(in the rows, 128 means zero)
Families of rows that turns and mirrors carry onto each other, the same ones carrying the whole set onto itself: the rest of each named row's family, in list order:
4 families of 8 rows:
dirom: [101 117 133 123 126 140 125 133 107]
bubup: [ 98 106 124 132 122 137 117 141 107]
Ser: [156 102 124 155  89 124 156 145 139]
Zibul: [116 122 135 126 102 111 147 160 161]
nizu: [112 124 131 144  98 118 142 161 164]
vesa: [101 129 135 143 117 140 114 139 106]
Vireb: [104 118 146 146 139 114 131 128 110]
desa: [122 121 134 149 107  87 112 146 149]
muzin: [149 126 118 144 118 150 143 142  95]
Pul: [112 126 138 133  83 121 141 148 150]
gegi: [168 134 124 139 113 126 145 166 147]
Ditu: [166 123 109 129 117 133 139 151 156]
mak: [165 102 121 151  99 114 136 147 157]
zefor: [144 106 114 161 127 133 140 139  93]
bev: [152 105 128 137 151 139 129 127 111]
lis: [169 118 114 150 105 101 139 139 143]
giz: [101 112 138 155 144 117 126 142 114]
Toki: [111 115 128 117 128 128 101 135 118]
Div: [125 130 137 142  94 110 108 158 155]
rinek: [123 141 154 140 109 113 118 153 156]
mub: [170 130 134 148 120 137 119 161 147]
fosar: [128 137 138 130  98 100 115 160 146]
Tebon: [108 128 114 125 108 131 136 163 157]
ger: [145 109 114 145 129 131 148 126  94]
Los: [148  93 128 146 147 147 127 138 114]
Soka: [ 97 120 125 147 135 109 150 136 119]
zal: [169 105 130 137  95 111 140 148 146]
nota: [165 131 111 149 108 130 135 164 152]
rufes: [154  95 113 142 136 135 117 123 115]
feneb: [ 97 105 150 151 131 129 132 129 126]
nifos: [155  92 147 150 140 130 136 125 121]
sebi: [144 114 103 158 142 135 149 134 110]

The rest of the family of Vireb: dirom, nizu, mak, bev, Div, ger, nota
The rest of the family of vesa: Pul, Ditu, lis, rinek, rufes, feneb, sebi
The rest of the family of zal: bubup, Zibul, gegi, zefor, giz, fosar, Los

Families of rows that turns and mirrors carry onto each other, the same ones carrying the whole set onto itself: the rest of each named row's family, in list order:
4 families of 8 rows:
bave: [129 122 116 162 116 108 113 146 117 114 122 100  91 122 139 172 160 161
 153 132 125 117 152]
Zerir: [134 128 115 165 116 117 159 126 125 125 119  97  95 141  78 168 158 124
 126 161 127 113 147]
Noge: [156 138 116 163 111 151 106 116 134 142  97 132  98 138 121 140 125 104
 117 135 125  95 150]
Pedus: [161 154 127 176 140 123 120 140 153 150 143 133 104 151 128 117 144 128
 103 141 117 127 171]
zafug: [143 124 138 167 101 118 100 130 141 104 122 114  81 118 115 149 175 153
 158 130 120 106 140]
zapif: [141 103 124 174  69 110 126 114 146  91 106 113 114 128 134 168 159 124
 135 110 125 106 137]
lig: [135 107 127 157 120  89 127 143 139 113 146  94  82 124 109 163 156 159
 149 136 137 119 141]
nonag: [132 119 131 154  95  98 118 140 133 101 115  97  79 143 115 161 166 157
 154 134 118 132 142]
konal: [142 104 109 139  88  81 137 125 152 103 115  92 123 123 127 181 136 133
 125 122 140 114 133]
noz: [160 147 114 166 115 111 116 141 154 154 130 132  91 166 130 112 128 106
 110 137 124 136 153]
Suzis: [165 154 116 168 126 112 147 124 173 127 116 141 144 146 124 132 147 113
  79 125 110 127 150]
vivuv: [136 145 111 161 122 114 134 125 109 118 109 112  78 151  86 151 164 133
 141 150 109 117 141]
kupov: [150 144 114 157 126 134 121 131 127 145  91 123  77 157 109 146 118 118
 114 146 120 117 145]
Tazu: [124  98 104 152 127  92 165 145 151 114 144 119 143 134 120 151 148 116
 120 105 140 132 131]
sovek: [172 159 113 161 112  88 136 141 179 124 122 142 121 145 109 118 142 113
  92 119 116 136 132]
Bizop: [135  99 117 159  89  84 139 126 138  85 107 107 109 145 130 174 143 140
 128 100 122 125 133]
sagoz: [134 139 119 179 121 147 134 127 118 122 112 130  94 132  87 143 173 118
 140 141 115 102 142]
Bivum: [151 132 128 131 120 125 110 143 159 103 121 140 149 107 115 130 145 135
 117  91 126 106 140]
Legar: [151 125 125 174 139 110 137 130 167 157 148 124  88 159 118 122 137 113
 111 149 132 131 148]
zad: [127 113 109 161 127  91 147 139 149 100 139 128 149 134 147 146 173 137
 126  98 119 136 139]
masur: [134 119 105 157 100  96 140 130 139  92  96 108 130 119 139 187 161 145
 129 115 119 118 131]
vir: [140 143 104 195 114 116 143 130 109 126 119 109  86 141 111 167 165 129
 129 152 117 111 157]
vati: [125  93 119 168 114 121 136 135 132  98 137 135 137 131 131 141 154 120
 131  81 130 112 145]
Gupaf: [166 152 124 172  96 115 134 138 183 115 122 147 136 122 107 120 165 107
 104 117 119 120 133]
ziro: [150 138 124 125 123 103 128 162 168 108 119 135 145 129 111 129 134 138
 103  95 123 138 138]
gubu: [152 130 127 135 130 107 117 140 178 116 119 132 151 128 152 138 139 144
 102 103 119 132 146]
beze: [128 106 109 139 117  92 143 142 131  94 136 123 145 146 124 141 143 128
 120  83 125 132 146]
luga: [163 134 126 187 112 124 106 134 167 144 140 145  95 141 138 109 142 107
 118 121 129 117 147]
Gukar: [166 158 122 171 115 130 114 130 140 143  99 114  86 137 120 159 129 135
 104 157 118 107 164]
ladu: [150 126 119 117 147  95 122 144 176 127 136 125 136 120 121 131 131 139
 113 113 137 125 130]
gafe: [164 147 115 145 113  99 147 124 190 136 117 124 133 139 106 135 144 106
  93 148 126 129 130]
Veva: [156 131 122 141 130 123 115 113 141 147 113 102  84 145 108 154 115 128
 114 158 132 103 154]

The rest of the family of lig: Zerir, konal, Tazu, Legar, ladu, gafe, Veva
The rest of the family of sagoz: Noge, zafug, zapif, Bivum, vati, Gupaf, luga
The rest of the family of vivuv: nonag, noz, kupov, sovek, Bizop, ziro, beze

Families of rows that turns and mirrors carry onto each other, the same ones carrying the whole set onto itself: the rest of each named row's family, in list order:
7 families of 4 rows:
mizi: [119 135 173 114 137 145 134  82 128 149 132 117 151 135 130 118 141 112
  92 161 133 129 129 139]
zomo: [129 127 129 125 106 136 128 119 107 146 129 145  95 153 143 135 124 103
 115 142 136 166 127 128]
ges: [140 125 134 126 114 152 133 123 110 145 129 143 107 153 149 153 129 116
 101 133 144 165 116 116]
Figo: [134 134 130 131 103 139 140 121 110 139 130 148 105 150 153 154 131 110
  91 138 140 158 108 112]
bepu: [108 116 161 141 142 121 101 147 131 104 110 121 165 117 135 114 146 115
 126 161  99  87 121 111]
fale: [124 109 112 144 126  99 141 142 108 102 128 140 146 146 146 137 129 112
 141 129 114 146  97  80]
bidoz: [ 96 115 171 112 144 154 133 102 134 142 135 121 129 123 133 109 155 108
 100 162 144 117 108 138]
goro: [130 125 124 153 119 115 128 165 107 101 118 145 145 140 149 137 132 121
 136 129 119 139 116  74]
zem: [118 128 184 104 149 145 125 102 135 153 135 124 142 125 146 122 146 103
  94 157 146 122 123 137]
vosad: [126 132 120 163 119 107 130 155 113  99 120 147 144 129 160 126 131 117
 130 134 116 137 111  76]
gudat: [ 90 118 153 150 144 107 107 128 132 100 105 106 160 117 145 124 143  95
 129 152 106  98 124 110]
nabem: [125 111 117 148 121 123 127 149  99  94 134 150 136 145 141 125 142 105
 142 113 118 133 118  77]
daza: [120 129 178 105 141 139 127  92 131 147 136 130 142 134 151 126 153  97
  81 162 146 122 121 128]
Tak: [127 115 123 165 129 108 125 152  99 112 139 153 151 135 138 131 120 109
 136 131 117 141 126  79]
kono: [125 123 132 139 114 158 138 110 106 147 127 141  97 151 138 127 140 107
 113 123 151 157 119 112]
Dubu: [107 135 181 102 135 135 123  92 124 145 125 124 147 136 131 112 148 113
 105 165 150 125 109 138]
kasob: [116 122 175 106 146 145 127  98 136 160 129 126 138 132 138 105 146 121
 105 167 136 112 125 132]
fopag: [102 114 168 133 154 110 110 116 135  97 116 127 159 122 149 118 135 111
 127 155  93  89 125 119]
vusi: [144 125 116 123 111 143 138 110 111 140 119 146 104 150 131 147 125 112
 109 147 127 161 122 112]
bekor: [ 95 114 158 132 153 120  90 125 129  94 120 134 166 116 138 130 137 112
 125 159 110  90 118 105]
Dis: [102 118 162 102 153 131 136  81 140 148 140 116 147 132 145 114 146 105
 106 162 140 126 123 125]
nizol: [147 129 135 127 111 150 127 113 106 158 127 146 102 153 135 142 127 110
 109 124 136 146 126 119]
zubed: [108 124 162 136 153 113 102 128 138  99 116 129 162 111 163 111 151  98
 118 161 113  94 130 101]
Reko: [136 119 129 162 128  99 135 145 102 107 110 150 147 136 133 131 123 110
 140 134 108 128 112  78]
Nuni: [ 96 111 160 136 143 123 111 142 125  91 128 122 164 113 130 115 158  94
 125 147 110  88 115 108]
kefar: [104 122 166 127 153 113 106 144 138  99 115 125 161 109 154 116 146 106
 131 156 113  91 129 104]
Gek: [143 116 120 147 120 117 127 157 102 105 133 151 148 144 139 131 126 122
 137 124 105 133 108  86]
sati: [131 128 124 131 112 140 129  99 108 149 120 128 109 149 134 158 129  92
 104 127 143 155 119 115]

The rest of the family of Nuni: bidoz, nabem, kono
The rest of the family of goro: ges, zem, kefar
The rest of the family of sati: fale, gudat, Dis
The rest of the family of bepu: kasob, nizol, Gek
The rest of the family of Figo: vosad, daza, zubed
The rest of the family of Reko: mizi, fopag, vusi

Families of rows that turns and mirrors carry onto each other, the same ones carrying the whole set onto itself: the rest of each named row's family, in list order:
5 families of 8 rows:
bisi: [124 103  92 155 185 124 123 114  99 145  97 152]
Gumet: [ 94 108 139 124 122 137 125 115 130 178 132 155]
zod: [114 119 113 152 123  92 107 127 104 137 103 136]
diser: [114 136 121 158 150 127 161 124 128 150  82 128]
damek: [116 117 123 144 189 152 144 109 126 175 116 138]
tapi: [ 92 108 136 141 123 127 133 131 142 185 127 138]
Tudil: [ 86 116 116 127 163 139 135 133  87 146 112 175]
fuv: [105 111 110 121 176 155 137 100 122 171 130 153]
zegi: [ 88 115 143 145 118 123 145 117 131 159 140 154]
dar: [110 144 137 148 141 125 154 139 132 158  86 150]
zuv: [141  99 125 169 149 122 125 110 131 177 128 125]
fer: [100 131 116 131 183 149 146 104 117 158 122 168]
zel: [127 125  94 169 177 117 134 130 102 134  99 140]
tonov: [133 109 118 144 119  99 113 130 122 132 103 147]
sep: [106  85 119 132 162 121 107 135 103 154 148 150]
rudel: [106 117 111 149 109 101 115 136 106 136 115 157]
Bokil: [ 87 124 116 149 179 155 146 115 110 179 128 148]
gab: [107  96 113 134 148 127  97 121 104 161 149 167]
zureb: [133 105  98 176 156 121 135 110 132 168 128 127]
Lamo: [ 79 134 109 124 148 133 134 135 102 135 104 169]
pes: [111  88  96 145 158 129 105 106 100 153 144 145]
zik: [127 101 117 163 163 122 147 113 150 177 125 135]
Selo: [132 118  91 147 179 131 114 128 101 153  91 140]
Nid: [114 147 115 161 136 132 152 110 129 158  84 145]
puloz: [ 91 123 102 116 136 126 142 131  87 149 103 165]
suke: [111  94 128 141 146 141 108 119 118 156 160 152]
kotig: [129 125  98 152 175 126 126 114  90 127 103 156]
dasaf: [ 87 128 135 116 140 132 123 136  99 143 102 168]
mip: [ 96 130 142 137 113 130 135 130 134 167 134 142]
ramu: [106 115 121 140 175 162 152 117 127 174 128 159]
kire: [ 93 132 118 129 135 131 112 131  82 135 106 160]
Bar: [110 138 106 153 152 113 151 126 114 156  71 141]
patol: [135 117 118 167 134 115 123 112 146 166 120 119]
vigiz: [112 141 123 146 159 118 171 123 131 161  93 149]
fur: [130 111 131 177 162 128 117 114 145 164 128 130]
vor: [116 121 124 172 122  98 123 145 110 141 101 142]
let: [ 78 129 138 144 124 143 146 125 135 166 117 145]
Rize: [143 104  95 149 174 111 113 120  97 146 114 150]
rur: [121 101 119 162 115 105 113 141 115 154 109 127]
dizuf: [109  93 111 147 138 136  88 122 101 151 138 146]

The rest of the family of zik: Gumet, dar, fer, zel, pes, kire, rur
The rest of the family of ramu: bisi, zod, diser, zuv, gab, Lamo, mip
The rest of the family of fuv: tapi, zureb, kotig, dasaf, vigiz, vor, dizuf

Families of rows that turns and mirrors carry onto each other, the same ones carrying the whole set onto itself: the rest of each named row's family, in list order:
7 families of 4 rows:
gem: [147 112 113 132  94 118 146  97 129]
Nofu: [161 111 131 155 154 137 128 132 120]
gon: [119 118 130 136 155 127 139  94 166]
fami: [145 110 116 130  93 111 131  97 132]
Suku: [166 116 129 159 156 141 133 122 123]
zes: [136 161  94 145 143 109 147 130 142]
vavem: [155 104 133 153 159 134 126 135 131]
Segom: [118 105 135 136 158 124 131 112 163]
bok: [146 143  92 132 129  89 150 133 141]
bufip: [121 119 131 128 153 134 133 103 170]
sozup: [104 127 128 136 142 126 137  98 163]
tesus: [147 110 117 130  91 114 124 105 132]
fod: [143 150  87 139 133 103 134 137 153]
nupak: [112 114 132 132 155 122 135 104 165]
bag: [143 149  89 137 137  99 150 136 142]
suk: [148 151  85 143 136 103 141 133 147]
ragaf: [117 121 127 136 155 120 127  98 170]
puv: [152 156  91 130 132 107 150 129 147]
pon: [145 149  84 142 133 108 154 129 147]
liluz: [159 126 125 162 143 142 128 131 114]
Masov: [148 113 115 124  98  98 143 108 125]
luk: [120 121 133 131 151 115 121  97 168]
rovaf: [140 117 128 135  97 121 136  94 120]
poki: [167 117 131 149 152 147 126 129 129]
zasef: [153 119 118 120  95 117 140  98 130]
sizez: [167 114 129 158 150 136 119 124 122]
zamu: [143 110 118 126  95 110 141 101 124]
Mon: [169 121 131 155 153 129 114 127 124]

The rest of the family of sozup: zes, liluz, rovaf
The rest of the family of fami: suk, ragaf, sizez
The rest of the family of luk: tesus, fod, Mon
The rest of the family of vavem: Segom, bok, Masov
The rest of the family of bag: Nofu, nupak, zamu

Families of rows that turns and mirrors carry onto each other, the same ones carrying the whole set onto itself: the rest of each named row's family, in list order:
7 families of 5 rows:
ruk: [124  80 131 140 114 132 160 114  84 145 126 118]
Fesug: [156  91 152 130 119 153 142 120 128 148  92 134]
kuro: [160  99 147 146 133 160 138 114 130 155 102 126]
ror: [130 117 118 133 136 113 143 104 145  93 143 117]
gulu: [104 115 126 119 144 111 128 125  92 123 131 134]
nep: [149 132 152 134 113 148 116  99 152 119 124 109]
Bedub: [151 102 152 133 116 162 149 110 131 152  94 129]
rogak: [121 118 126 120 150 122 128 134  89 113 144 128]
sot: [134 129 108 121 130 126 144 102 149  98 142 127]
narid: [129 111 114 118 131 123 137 120 150  91 141 119]
gitu: [154 105 148 137 120 158 143 105 132 158 101 142]
Tasal: [117  86 125 132 112 144 148 121  89 156 117 113]
tad: [115 117 126 122 139 118 135 141  98 104 138 140]
Kosif: [152 123 155 144 111 144 118  91 147 124 124 108]
repud: [162 133 150 137 110 144 116  99 141 126 116 105]
pelo: [138 121 110 142 130 124 136 106 148  94 142 119]
putir: [121 109 120 120 142 110 136 136  90 114 137 133]
konib: [141 133 151 140 105 140 116 105 152 130 117 103]
vom: [111  85 133 125 114 136 153 126  87 150 128 113]
Tok: [134 121 114 129 131 117 131 102 141  94 150 124]
nesu: [117 111 126 116 139 115 134 136  88 108 125 133]
Gapiv: [149  95 150 129 125 152 148 102 124 160  95 134]
sebu: [155 102 150 133 119 165 150 109 115 154 101 133]
zupu: [144 118 113 128 128 114 130 109 147  92 141 127]
mogog: [122  89 132 135 115 136 156 127  86 154 115 116]
latub: [151  99 154 130 126 168 146 111 121 155  99 129]
puz: [156 119 154 144 112 152 117 102 150 126 126 106]
takof: [115 119 120 123 140 108 130 141  97 115 135 127]
kupef: [134  92 123 122 108 142 156 113  82 153 121 117]
reme: [158 135 154 135 111 142 120 107 148 123 132 106]
Gumod: [113  95 123 133 125 135 157 120  85 153 119 116]
nosav: [117 116 118 111 137 109 132 138  99 109 135 128]
Zir: [135 120 123 133 126 112 133 104 151  95 140 128]
tep: [151 133 158 148 102 137 127 103 146 112 125 114]
Gop: [116  95 126 129 116 139 164 123  86 151 119 120]

The rest of the family of Gumod: sebu, puz, nosav, Zir
The rest of the family of nesu: ror, gitu, Tasal, reme
The rest of the family of tad: repud, pelo, vom, Gapiv
The rest of the family of takof: Kosif, zupu, latub, Gop

